The rows of R fall into several groups, which share some directions, and each row is roughly a mix of its group's hidden directions, except one row that fits no group.
R, 117 rows:
[[-38 -10  19 -25  -6  47  34  39  -3  31  41]
 [-10 -12  16  43 -16   3  40  29 -27  21 -63]
 [ 34  17 -15  27 -14 -66 -31 -33  15  29  -7]
 [-13 -28 -47   9 -18 -32 -51 -50 -20   7  10]
 [ 37  45 -34  -9 -37  14  38   6  12  18  45]
 [  7  18  16 -10  21 -21  21   0  54 -71 -17]
 [ 42 -16  -5  48   7  -8  29 -37  37  45   6]
 [  8  14 -25 -20 -32   6 -35  13 -35  31 -65]
 [ -6 -56  21  31 -11  13  33  61 -11 -17 -11]
 [-10  -4  71  37  -9 -14  -9 -42  23  10 -31]
 [  4  23 -14 -29  14  -4 -21 -49  57  -4  48]
 [  1 -33 -12  11 -49 -58  15 -14   8  10 -50]
 [ 63 -12  14   0  31   5 -21  -6  45  13  47]
 [ 52 -24  -8 -11 -49  21  13  -7  -1  38  46]
 [ -8  11 -14   7   4  25  -5  22  72 -36  46]
 [  4 -61  -4  15  38  -8 -10   9  33   3  58]
 [ -6 -41  34 -32 -22  -6   7 -53  25  47   6]
 [ -2   0  74   6   0  29  20  -4  27   7 -51]
 [-72  -3  -1 -17 -54  22  15   1 -20 -13 -25]
 [ 28 -33 -29 -30  34 -43  35   4 -13 -26  39]
 [-19  -9  41 -33 -41  11  24 -22  -4 -35 -53]
 [-36   6   4 -67   8 -21   7  -1   1 -49 -37]
 [ 31  16   2 -44  13 -18  56  40  32   0 -28]
 [ 17  17  17  30 -58  34 -26 -28 -28 -21 -35]
 [ 19  43  -7  -8 -15 -56 -11  43 -45   5 -22]
 [ -4  42  20 -37  34  14   6 -32  17  -9  62]
 [  2  -2 -10 -26  41   1 -34   8 -31  10 -73]
 [-37 -42  33  56 -22   6 -14  13 -14  10  40]
 [ 40 -25  42   2   3  49  11 -10  30  17 -48]
 [-25  17  -3   1  -7 -37  31  55 -56  -8 -26]
 [ 34   3 -34   5  35 -17  -2  15   7 -44 -64]
 [-23 -47  11 -16  -5 -21   0 -16  74   6  26]
 [-48  45  -5 -21  37  20  21  36   3  34 -27]
 [ 36  10  11  18   2  85 -13  11 -26   4   9]
 [ 21  14  22 -10  -5  26  -7 -22  54  -7 -69]
 [-10 -22   4   2  -5 -69  35 -14 -33  16 -45]
 [  5  25 -36 -32  50  20   5  15   6 -39 -50]
 [-11 -28  12   6  -5 -26   2  13  27 -57 -65]
 [ 26 -27 -10  72  -1  -3  13  13  15 -43 -33]
 [ 29  13   6   9  58 -21 -27   5  51 -21  39]
 [ 23 -16  20  61  48  42 -29 -13  -2 -13   0]
 [ 23  20  10  51  -4 -31 -47 -20 -11 -48 -22]
 [ 26  22 -40   9   0 -59 -38 -26  26  20 -25]
 [  3 -22  68  -8 -43  -2  27 -29  -5 -39   1]
 [ 20 -10 -30  36 -43   1  27 -13  61   3  33]
 [ 60  43 -40  13  38 -26  -8  -9 -15  10 -22]
 [-28  74   8 -44  24  25  24  -6  -3   8   1]
 [ 24  13  14  36 -19  13   6  44  -8  -6 -73]
 [-16 -52 -41 -14  15   4  39  12 -44  14  36]
 [-17 -26 -22  39   9  32 -24  45 -10 -45  37]
 [ 41  14   1  34  -7 -56 -33 -53   0  -5   2]
 [-13  48  33  12  -7 -36  20 -19  45   7 -48]
 [ 26 -12 -11 -41 -60 -12  -7 -41   3  -4 -45]
 [-38  -1 -38 -35  14   7 -13 -33  25 -21  59]
 [ -3 -39  17 -11 -32 -21  33  47  45  28  27]
 [-21  35   8  35  10 -39 -34 -34  -6  -5 -56]
 [-42   2  -4 -47 -35 -49  10 -15 -36   8  29]
 [  6  28  48   2  -6  17 -16 -32  61  -9 -41]
 [-45 -19  10 -44  -7  18 -16  25 -66   0  12]
 [ 30 -32 -66  48  -7 -21  12  12 -24   1 -15]
 [  5  26  31 -34  -6  54  33 -25 -51  -2   7]
 [ 60  41   6 -48   8 -34   9  -5   2  35   4]
 [  1   9 -54 -42  26   4  25  -6  46 -40  18]
 [-34 -32 -27  53   9  -5 -38  34   7  28  29]
 [ 62  -6  19  -2 -52  52 -16  -8   9  13   0]
 [ 21  18 -41 -12 -23  32  46  28  -3  28  48]
 [-23 -42  24  31 -17 -42 -16  14  49  -1  39]
 [ 16 -27  -6 -37  40  22  31  36 -15  56   1]
 [-42 -28   9  -2  17 -12  52 -55  32  17   2]
 [-35 -51  17   5 -32  15 -29   5 -51 -15 -32]
 [-22   1  35  49 -37 -35 -23 -26  -9  42  19]
 [ 36  11  34 -28  51  -7 -34 -22 -12  13  46]
 [ -9 -16 -18 -60  22 -28  14 -42  34 -37 -10]
 [ 41  37 -18  15  43 -33 -24  24  -6 -29  40]
 [ 20 -10 -36  64 -16 -13 -26  17  -6 -49 -20]
 [ 27 -15 -44 -18 -29  -3 -25 -25  -8 -19 -66]
 [-15  55  12   4 -34 -31  -1 -41  -5 -22 -49]
 [-55 -13  22 -33 -21   2  -6  -2  50  13  48]
 [  3 -56 -18  17   7  15  25  30  63  17 -21]
 [-43   7  -9 -49  15  69  16  17  -7  -3  12]
 [-44   4  21  19 -12  57 -12  29 -31  25  38]
 [-40  27  -5   2  18   1  55 -51 -11  40  12]
 [  6 -37 -40 -23  25  37 -15  15  10 -64  -2]
 [ -8 -16   4   7 -19 -51   4 -29 -37  49 -47]
 [  2 -13   7 -21   5  18  27 -31  47  -8 -72]
 [-30  62  -4 -35  28  35   2 -17 -13  36  19]
 [ 50 -13   3 -50  37 -38 -11  26  -4  30  23]
 [  5  33  20 -45   5  42  43  -2 -18  29  42]
 [ 22 -72  11  18   3  51  11 -12  -4  14 -30]
 [-68 -17  -4  -3 -44 -28  16 -18 -26  -7 -35]
 [  3  31  64   6 -18 -11  -5 -12   6  46 -48]
 [-43 -18  19  61   1   1   9  24 -21 -38  38]
 [-11   8  22  39 -12  -5  22 -19  36  -3 -75]
 [ 25 -35  20   3  13 -40 -15   5 -46 -13  60]
 [ 21  30 -22  10  22 -13 -19  25  16 -36  71]
 [-15 -10  12 -12  29 -67 -23  -7 -57  -4 -20]
 [-14   2  -7  32 -11 -52  32 -46  18  16 -49]
 [-15  -8  -5 -49 -19  73  25   5 -34  -1  -6]
 [ 24 -41  11   1 -50  38  10 -31  35  33  22]
 [-31  39 -44  20   3 -40  21  34 -12 -21  40]
 [ 15 -11   1   3  -2 -81   5 -41   3  -8 -38]
 [-17  21  -1  14  16  42  34  58  12 -38  33]
 [-28  -2  57 -30 -39  -2  51  18  11  20 -15]
 [-20  37  32  35  -6 -21 -31 -56 -23  26  20]
 [-27 -43   6 -16 -48  30   6  15   5  37  49]
 [-33  12   0  -8  10 -19 -31   8 -74 -30  33]
 [-24 -13 -15  13  42 -31 -13  46  46 -43  -9]
 [-10 -57 -60   8   1  24  29   6 -36  20  -5]
 [ 26 -17  -2 -23 -10  60  13 -19 -49 -45  -3]
 [ 12  26  11  45 -14 -43 -21 -28 -16  57  23]
 [-70 -49  25 -20   8  15  -9 -16 -33   7   8]
 [ 16  45 -17 -48  15 -24  11 -12  27 -11 -59]
 [ 17  -4  10  43  -1 -44  30  51 -45 -13 -15]
 [ 32  59 -14   9  54  -2  -9  29  20 -28  18]
 [ 16 -62   6  19 -41 -20  -2   8   8 -43 -40]
 [ 33   5 -29  40 -48  21  42 -29  13  28  19]
 [-60 -50  -1  25 -13  11   0   8  39 -27 -30]]

One row of each group comes first, with its name. Which group is each row after those in?
[ 15  29  35 -24  57  31 -43   6  -6 -15  30] : D
[ -4  12   6  31  40  23  37  54 -39   4 -33] : F
[  6 -36  19  28  -7 -54  22 -27 -21  21 -51] : Y

[ 23  46  56  17  -7 -47   2  32 -20  16  -6] : Y
[-15  19  47  51  -3  -9  23  52 -17 -31  -9] : Y
[-43 -43  16 -26  25  49 -21  35 -16  -8  24] : D
[  3 -65  11  18  -9  15 -25  23  50 -18 -35] : D
[ 37  21   2 -26  39   7   7 -29   4 -71  -7] : F
[-29  10 -10 -52   6 -66  34  -2   4  27  -8] : D
[-32  19   8   6   1   5 -46  20  29 -72  12] : D
[-50  -1   0 -24 -68  33  23 -12 -23   8 -15] : D
[-26 -46  47  -1 -57  20  22   7 -11  13  26] : F
[ 13  19  12 -63  10  18 -17  15 -19  33  56] : Y
[ 19 -34  18 -52 -50  21  49  14   3   0  -4] : F
